[[134 114]
 [134 125]
 [ 99 114]
 [134 112]
 [130 121]
 [134 105]
 [ 99 102]
 [108 112]
 [134 116]
 [116 125]]
:
[[134]
 [134]
 [ 99]
 [134]
 [130]
 [134]
 [ 99]
 [108]
 [134]
 [116]]

[[125 118 125 130 115 120 134 128 116 124 134]
 [116 152 123 123 123 133 132 142 148 106 123]
 [118 131 117 128 106 141 117 139 138 121 113]
 [126 129 125 125 129 136 124 141 134 138 126]
 [133 124 133 133 112 128 120 131 125 127 134]]
:
[[125 125 115 134 116 134]
 [116 123 123 132 148 123]
 [118 117 106 117 138 113]
 [126 125 129 124 134 126]
 [133 133 112 120 125 134]]

[[121 129 127 129 127 128]
 [116 130 130 131 128 124]
 [153 125 131 124 128 130]]
:
[[121 127 127]
 [116 130 128]
 [153 131 128]]

[[129 128 123 128 134 121 131 126 138 132 126 128]
 [118 120 116 126 124 126 130 133 122 127 126 131]
 [123 117 114 135 125 128 131 128 128 133 138 123]
 [138 133 143 126 135 138 124 128 124 123 106 127]]
:
[[129 123 134 131 138 126]
 [118 116 124 130 122 126]
 [123 114 125 131 128 138]
 [138 143 135 124 124 106]]

[[110 135]
 [121 100]]
:
[[110]
 [121]]

[[133 143]
 [107 128]
 [125 108]
 [109 111]
 [140 110]
 [132 106]
 [124 146]
 [121 115]
 [125 110]]
:
[[133]
 [107]
 [125]
 [109]
 [140]
 [132]
 [124]
 [121]
 [125]]
---
[[140 106 158]
 [122 141 100]]
:
[[140 106]
 [122 141]]

[[124 140 144]
 [104 142 120]
 [143 117 128]
 [126 147 137]]
:
[[124 140]
 [104 142]]

[[125 124 135 154]
 [108 119 150 135]]
:
[[125 124]
 [108 119]]

[[125 112 129 115]
 [126 129 143 135]
 [126 112 123 117]
 [144 134 151 131]
 [123 115 124 116]]
:
[[125 112]
 [126 129]]

[[116 127 149]
 [137 130 149]
 [140 130 149]
 [119 115 145]
 [140 120 145]]
:
[[116 127]
 [137 130]]

[[143 105 123]
 [143 111 108]
 [116 115 137]
 [134 119 150]
 [129 122 126]]
:
[[143 105]
 [143 111]]

[[109 137]
 [110 131]
 [100 126]
 [138 139]
 [129 145]]
:
[[109 137]
 [110 131]]

[[129 137 116 106]
 [132 139 145 144]]
:
[[129 137]
 [132 139]]
---
[[134 132]
 [141 142]
 [133 125]
 [114 120]
 [153 134]
 [131 125]
 [126 132]
 [132 126]
 [128 128]
 [139 127]
 [144 138]]
:
[[144 138]
 [134 132]
 [141 142]
 [133 125]
 [114 120]
 [153 134]
 [131 125]
 [126 132]
 [132 126]
 [128 128]
 [139 127]]

[[114 128 109 134]
 [140 125 125 139]
 [152 115 116 110]
 [134 120 147 119]
 [132 121 150 117]
 [134 122 147 119]]
:
[[134 122 147 119]
 [114 128 109 134]
 [140 125 125 139]
 [152 115 116 110]
 [134 120 147 119]
 [132 121 150 117]]

[[141 140 142 119 106 128 128 122 129 135 124 123]
 [137 115 144 119 135 127 135 122 129 134 122 120]
 [139 122 144 119 126 130 124 131 129 137 139 123]
 [137 115 145 118 138 127 128 122 129 134 124 123]
 [109 115 134 119 139 127 128 118 125 137 130 123]
 [137 115 144 119 142 127 128 122 130 133 124 123]
 [128 144 136 127 130 143 128 135 111 134 123 124]]
:
[[128 144 136 127 130 143 128 135 111 134 123 124]
 [141 140 142 119 106 128 128 122 129 135 124 123]
 [137 115 144 119 135 127 135 122 129 134 122 120]
 [139 122 144 119 126 130 124 131 129 137 139 123]
 [137 115 145 118 138 127 128 122 129 134 124 123]
 [109 115 134 119 139 127 128 118 125 137 130 123]
 [137 115 144 119 142 127 128 122 130 133 124 123]]

[[106 126 154 113 134 136 133]
 [144 138 113 138 140 117 142]
 [132 122 136 150 125 124 103]]
:
[[132 122 136 150 125 124 103]
 [106 126 154 113 134 136 133]
 [144 138 113 138 140 117 142]]

[[116 114 136 122 126]
 [109 119 141 119 128]
 [128 138 138 129 135]
 [128 121 128 134 119]
 [128 150 130 132 136]
 [138 125 122 127 127]
 [137 119 139 129 122]
 [139 131 102 134 132]
 [107 120 149 114 126]]
:
[[107 120 149 114 126]
 [116 114 136 122 126]
 [109 119 141 119 128]
 [128 138 138 129 135]
 [128 121 128 134 119]
 [128 150 130 132 136]
 [138 125 122 127 127]
 [137 119 139 129 122]
 [139 131 102 134 132]]

[[131 133 123 123 120 138 131]
 [122 130 124 109 104 142 124]
 [140 131 141 146 152 125 126]
 [121 124 113 112 110 135 138]
 [139 129 139 142 150 125 124]
 [134 121 126 129 134 130 119]
 [134 132 136 128 134 135 123]
 [118 134 130 126 112 130 128]]
:
[[118 134 130 126 112 130 128]
 [131 133 123 123 120 138 131]
 [122 130 124 109 104 142 124]
 [140 131 141 146 152 125 126]
 [121 124 113 112 110 135 138]
 [139 129 139 142 150 125 124]
 [134 121 126 129 134 130 119]
 [134 132 136 128 134 135 123]]

[[119 130  99 133 124 127]
 [121 127 121 130 133 125]
 [143 129 153 121 122 128]
 [131 128 140 127 133 132]
 [132 127 140 127 132 132]
 [131 126 139 127 134 130]
 [143 130 153 121 123 128]
 [140 129 151 121 123 128]]
:
[[140 129 151 121 123 128]
 [119 130  99 133 124 127]
 [121 127 121 130 133 125]
 [143 129 153 121 122 128]
 [131 128 140 127 133 132]
 [132 127 140 127 132 132]
 [131 126 139 127 134 130]
 [143 130 153 121 123 128]]

[[106 121 142 146 136 125 136 114 142 120 137 127 121]
 [126 149 114 115 140 139 145 136 126 122 123 115 121]
 [112 123 148 146 147 133 106 119 117 149 132 121 127]]
:
[[112 123 148 146 147 133 106 119 117 149 132 121 127]
 [106 121 142 146 136 125 136 114 142 120 137 127 121]
 [126 149 114 115 140 139 145 136 126 122 123 115 121]]
---
[[110 107 131]
 [104 109 130]
 [108 108 131]
 [111 106 132]
 [106 109 130]]
:
[[109 130]
 [108 131]]

[[118 145  99 149 121]
 [137 133 119 126 125]
 [143 133 114 151 102]]
:
[[133 119]
 [133 114]]

[[122 107 137]
 [135 131 133]
 [132 124 121]]
:
[[131 133]
 [124 121]]

[[116 116 132 117]
 [134 124 132 105]
 [127 120 118 120]
 [132 118 125 123]
 [122 115 129 126]]
:
[[124 132]
 [120 118]]

[[135 118 130 116]
 [134 126 124 118]
 [117 143 121 134]
 [131 118 133 122]
 [117 155 116 144]]
:
[[126 124]
 [143 121]]

[[145 123 134 131]
 [127 129 130 157]
 [143 124 126 151]
 [143 108 133 129]
 [133 115 136 114]]
:
[[129 130]
 [124 126]]

[[118 112 155]
 [123 108 134]
 [149 134 150]]
:
[[108 134]
 [134 150]]

[[142 138 140 118]
 [142 100 140 121]
 [145 138 140 132]]
:
[[100 140]
 [138 140]]
